In the rows, zero is written as 128.
Each named move below is a turn or a mirror, shown by a few rows before and after it. Which moves, in which order, take the first row of each later pair to the second? The first pair is answered.
move J:
[147 129 110 169 139 149 148  85 125]  ->  [141 131 111 166 127 157 146  85 131]
[123 121 132 165 112 114 165 118 173]  ->  [131 117 132 170 131 102 168 120 162]
[111 142 127 126 141 126 105 117 132]  ->  [114 141 128 126 142 126 105 120 132]
move T:
[134  87 137 124 143 144 162 129 120]  ->  [119  94 144 114 164 137 114 127 154]
[110 118 129 105 101 155 159 144 116]  ->  [ 94 131 135  96 119 151 111 140 153]
[131  82 149 141 214 152 137 100 132]  ->  [137  78 148 146 206 153 154 102 120]
[125 133 120 138 129 135 152 111  90]  ->  [110 147 130 129 149 129 100 105 132]
move W:
[131 119 139 126 163 110 110 154 159]  ->  [147 126 123 138 181 134 114 138 131]
[121 117 138  98 163 130 111 152 116]  ->  [123 126 141 122 162 115  95 127 153]
[134  74 142 141 140  95 161 108 157]  ->  [147  76 126 151 158 127 171 103 111]
move A:
[106 166  93 103  99 111  80 138 106]  ->  [ 98 160  92 100  77 125 105 143 102]
[124 127 125 127  72 126 156 140 115]  ->  [119 119 135 140  77 109 158 128 141]
[122 100 141 127 132  92 122 105 127]  ->  [128 105 136 122 143  92 107 110 116]

Between the rows of a pair lie 2 to 3 moves.
[139 105 132 116 142  98 147 156  83]  ->  [133  93 142 136 142  80 157 141 111] -> J A J
[127 145 123 121 133 154  94 104 150]  ->  [139 138 118 103 139 164 117 129  96] -> J A A
[109 109 145 155 145 136 153 104 134]  ->  [ 98 122 141 150 129 147 129  99 153] -> A J
[136 135 121 146 164 136  97 123 106]  ->  [136 130 125 164 146 108 102 107 140] -> T W W
[133  89 155 164 124 120 219 106 161]  ->  [120  79 179 124 141  76 193 147 172] -> A W W
[136 108 149 132 162 105 106 116 141]  ->  [149 105 138 120 145 116 133 142  88] -> A W T
[158 118 125 120 169 107 150 152  65]  ->  [100 128 141 136  82 136 148 104 191] -> J A A
[113 109 156 141 145 113 155 123 156]  ->  [114 125 143 151 140 154 146  98 154] -> W J A
[141 135 110 130 133  90 103 146 126]  ->  [130 137 106 116  89 123 123 155 125] -> A J A
[113 124 143  79 173 134 106 161 142]  ->  [124 101 139 104 138 138 191 156 118] -> T A
[162 135 106 191 128  73 145  92 140]  ->  [130 153 104 177  87 105 122  86 182] -> T J
[141 124 119 145 128 117 158 111 124]  ->  [149 133 112 135 135 120 144 122 101] -> T A T
[110 127 121  92 118 144 151 160 115]  ->  [133 133 106 144 117 149 175 118 109] -> T W T
[ 90 110 145 126 130 112 156  97 163]  ->  [102 116 136 145 140 127 155  77 156] -> W W W
[119 138 156 139 131 131 105 108 165]  ->  [115 138 148 125 148 175 114 122 127] -> W A T
[ 82 124 125 111 120 169 129 124 135]  ->  [ 87 111 126 123 115 162 156 118 133] -> A T
[134 119 118 115 129 154 165 149  83]  ->  [105 115 146 132 150 123 129 113 182] -> A A T
[123 128 117 107 131 179 120 162  92]  ->  [135 117 120 130  79 128 169 161 106] -> W A T
[144  93 142 154 174  93 158 107  95]  ->  [113 118 120 139 110 199 156  97  94] -> J A W
[111 108 136 127 131 201 183 104 138]  ->  [134 106 143 154 202 145 147  86 147] -> A J A
[166 147 103 154 182 168 138 109  88]  ->  [139 162 112 134 195 170  86 110 133] -> A T
[159 120 104 131 162 155 179  97  74]  ->  [149 109 116 146 156 145 198  81 105] -> A A
[143 116 145 162 115 104 147  79 191]  ->  [173 148 121 142 166 103  67  99 135] -> A A
[153 127 126 133 139  82 112 160 109]  ->  [139 114 127 129 102 105 158 169 107] -> A A A
[128 108 112 120 111 169 148 130 108]  ->  [119 110 118 121 139 179 125 115 129] -> A T W
[142 114 150 156  96 140 141 119 147]  ->  [159 114 144 158 102 136 147 119 128] -> T A T
[125 135 136 146 155 142 104 112 118]  ->  [126 127 134 136 132 160 133 121  97] -> A T A
[108 114 146 132 161 133 136 128 152]  ->  [109 121 135 128 123 161 159 133 132] -> A T J
[140 135 116 141 121 106  99 157 111]  ->  [131 142 108 146  97 135 102 147 116] -> J W A
[117 123 138 143  90 127 163 122 152]  ->  [131 138 120 152 132 170 145 103 112] -> T W
[ 93 112 144 128  93 131 180 128 157]  ->  [115 132 118 160 145 180 149  85 131] -> T W
[132 154 106 136  90 155  92 149 131]  ->  [158 141 117 154 146  95  89 141 126] -> J W W
[132 135 122 106 146 121 131 176  80]  ->  [118 131 136  99 131  93 125 183 115] -> W W W
[169 129 109 121  90 100 138 137 102]  ->  [148 145 115 101  94 112  87 141 139] -> J T A
[107 139 127  97  88 164 127 159 125]  ->  [105 119 140 128  85 143 162 131 161] -> A A T
[111 118 129 143 137 141 123 137 173]  ->  [128 120 126 137 173 124 107 144 142] -> J A
[146 122 123 137 125 121 160 138  92]  ->  [133 140 126 120 165 137 101 131 106] -> T W
[120 123 134  95 172 132 109 148 114]  ->  [108 144 121 106 138 170  99 121 142] -> W W J
[130 118 131 125 119 149 160 129  94]  ->  [107 129 143 105 145 140  99 137 134] -> T W W
[144 113 118  74  88 109 141 174  77]  ->  [178 146  90 111 126 121  95 128  58] -> W A W
[128 106 158 114 123  67 173 158 113]  ->  [151 143 128 167 188 112 112  87 115] -> T W
[130 158 108 109 101 108  88 143 110]  ->  [134 158 101 112 108 121  90 138  98] -> W W
[122 142 131 103 150 137  71 146 109]  ->  [113 138 129  95 115 161  96 154 103] -> J A
[140 112 116 140 124 103 194 145  99]  ->  [ 98 141 129 113 140 107  89 132 187] -> T J
[134 159 123 158 115 129  92  95 168]  ->  [150 143 116 179  97 127 150  94 133] -> T A
[145 112 114 135 123 105 155 132 110]  ->  [134 124 108 133  98 137 155 124 121] -> J W W
[121  95 155  80 148 119 147 171  83]  ->  [155 102 144 165 139  68 162  97 125] -> W T A
[149 150 113 120  80 104 146 101 120]  ->  [140 163 116 106  99 103 100 104 137] -> T A
[112 147 120 101  99 107 109 151 139]  ->  [118 160 109 129 101 127  99 117 143] -> J W J
[103  77 163 123 146 127 129 156 115]  ->  [118  94 142 176 116 153 150 105 123] -> J W T
[133 137 114 148 118 145 158 112 108]  ->  [124 118 140 135 127  89 157 128 140] -> W A J
[114 129 128  95 119 137 107 153 130]  ->  [141 140 113 123 149 136  88 127 117] -> W J A
[129 146 102 120 119 144  61 144 118]  ->  [143 120  99 135 100 143 143 153  73] -> J T A
[127 150 115 146 108 119 121  86 148]  ->  [129 137 112 120  96 135 162 126  96] -> T W
[112 146 127 123 154 158  93 100 162]  ->  [105 120 133 101 128 182 160 133 117] -> W T A
[120 120 159 143 159 103 117 111 130]  ->  [109 130 141 144 100 152 147 103 129] -> T J W
[119 120 130  97 115 127 128 166 115]  ->  [133 142 119 121 152 150  92 127 115] -> W W T
[119 125 138 119 107  93 138 133 143]  ->  [127 131 130 141 115  94 131 109 154] -> W W W
[106  93 137 143 150 128 112 143 146]  ->  [123  92 123 136 141 140 130 155  99] -> A A T
[140 149 107 137 116 177 120 113  85]  ->  [153 128 117 150 145 144 146 111  73] -> A J
[119 130 118 151  78 155 147  96 146]  ->  [139 109 131 115 169 127 137 148  76] -> J T W
[124 133 125 132 120 133 108 115 147]  ->  [131 117 128 122 130 135 134 139 103] -> J W A
[123 156 109 133 131 142  77 122 157]  ->  [149 124 107 165 125 125 171 120 106] -> T A J
[146 143 117 136 110 152 101 150 100]  ->  [128 128 131 155  79 147 138 133 143] -> A A W
[132 147 130 135 180 130  93 109 134]  ->  [112 128 149  94 117  93 119 164 147] -> A T W
[136 121 141 146  93  79 179 103 127]  ->  [133 118 140 130  91  88 186 123 106] -> W W
[104 136 119 113 170 109 101 137 107]  ->  [ 76 138 118 106 109 148 115 136 136] -> J A A
[118 146 119 124 118 136  74 125 157]  ->  [124 138 109 119 111 179 115 137 105] -> W A
[151 116 136 129 134  44 126 165 139]  ->  [171 125 117 119 151  81 126 174  78] -> A W W
[ 94 148 119 115 111 221 121 141  94]  ->  [124 112 146 144 227 129 125 129  91] -> A T J
[148 159  90 155 108 186 109  72 110]  ->  [123 162 109 134 109 157  62  78 171] -> W T W
[151 114 134 153 162 126 139 119 138]  ->  [121 131 132 120 132 170 118 133 157] -> J W T
[ 91 115 145 121 111 165 145 103 190]  ->  [125 126 122 101 180 189 111 127 102] -> A A W
[122 125 135 129 193 103  84 122 129]  ->  [114 125 137 100 165  95  77 152 133] -> A W
[160  79 132 109 133  93 133 175  89]  ->  [170 117 110 123 166 125  69 140  90] -> T W A
[129 116 141  87 136 109 113 160 150]  ->  [131 126 122  88 127 169 123 154 118] -> W W J
[160 147 108 101 119 115  74 158  80]  ->  [142 157 110 110  90 109  55 133 135] -> J W
[101 117 158 127 112 111 139 120 199]  ->  [154 125 136 131 202 116 123 127  97] -> J A W
[108 134 127 110 112 162 137 145 102]  ->  [115 128 133 139  83 132 156 126 132] -> W T
[132 148 103 143  78 120 118  86 164]  ->  [118 159 102 103 121 157  73 107 141] -> W T
[136 102 126 123 125  82 177 180 102]  ->  [148 136  91 167 113 169 170 120  91] -> W J W
[107 117 133 101 179 142 121 139 117]  ->  [119 104 128 126 127 129 185 129 114] -> A W T
[ 94 132 135 119 170 101  95 126 136]  ->  [ 96 125 128 144  94  98 154 109 152] -> J T W
[121 122 132 118  83 143 168 142 118]  ->  [125 149 117 133 131 182 110 107 124] -> T W A
[116 103 139  93 133 105 161 158 115]  ->  [104 108 150  93 147  97 136 148 149] -> A T
[118 133 118 109  75 133 136 130 123]  ->  [116 145 114 110 108 142  88 114 140] -> W W T
[139 138 102 131  79 119 138 144  99]  ->  [154 141  96 153 104 114 135 123  96] -> W W J
[127 124 121 153 101 145 161 117 126]  ->  [124 108 134 135 114 107 165 144 124] -> J W
[150 167 101 118 144 170 113 132  90]  ->  [124 147 112 121 100 190 167 128 117] -> T A A
[121 149 113  91 105 105  96 147 135]  ->  [138 150 103 139  94  96 115 106 148] -> T W
[132 120 134  85 181 134 101 161 110]  ->  [128 113 149 116 144  76 104 136 182] -> T W
[121 104 145 159 151 121 173  97 158]  ->  [130 118 140 151 186 110 117  98 155] -> T A
[142 146 108 148 131 119 144 132  74]  ->  [136 134 127 140 135  70 137 141 101] -> J W J
[133 121 125  89 127 134 133 183  87]  ->  [128 140 128 140 113 104  89 118 187] -> J W
[ 88 121 131 158  90 163 130  81 180]  ->  [121 114 116 181  87 153 179  81 127] -> A T
[126 108 108 109 149 128  93 129 110]  ->  [125  96 103 117 122 137 136 135  92] -> T A
[127 141 133 104 142 117  92 144 167]  ->  [141 154 109 120 149 166  95 122 138] -> W J
[100 112 141  66 108 139 148 177 122]  ->  [ 85 107 152  80 111 125 150 160 160] -> A T
[135 146 115 158 138 164 127 119 113]  ->  [124 147 123 160 132 138 107 112 159] -> W T W
[122 138 138 133 141 111  96 118 178]  ->  [135 145 126 152 157 134  99  99 153] -> W W W
[129 164 113 140 136 124  93 121 153]  ->  [128 160 109 108 125 141 101 156 116] -> A W
[138 121 110 129  99 160 171 123 132]  ->  [134 119 116 138  97 154 175 117 144] -> J A J
[142 140 125 141  63 110 142 125 133]  ->  [152 153 122 148 101  86  99 114 139] -> A A A
[154 111 135 153 154 145 153 115  76]  ->  [107 111 155 124  73 150 153 131 152] -> A J W
[119 131 122 153 119 154 147  88 146]  ->  [104 112 140 131 112 146 170 115 143] -> W A
[140 129 140  82 152 103 112 156 103]  ->  [130 151 133 129 116 113  99  93 172] -> A J W
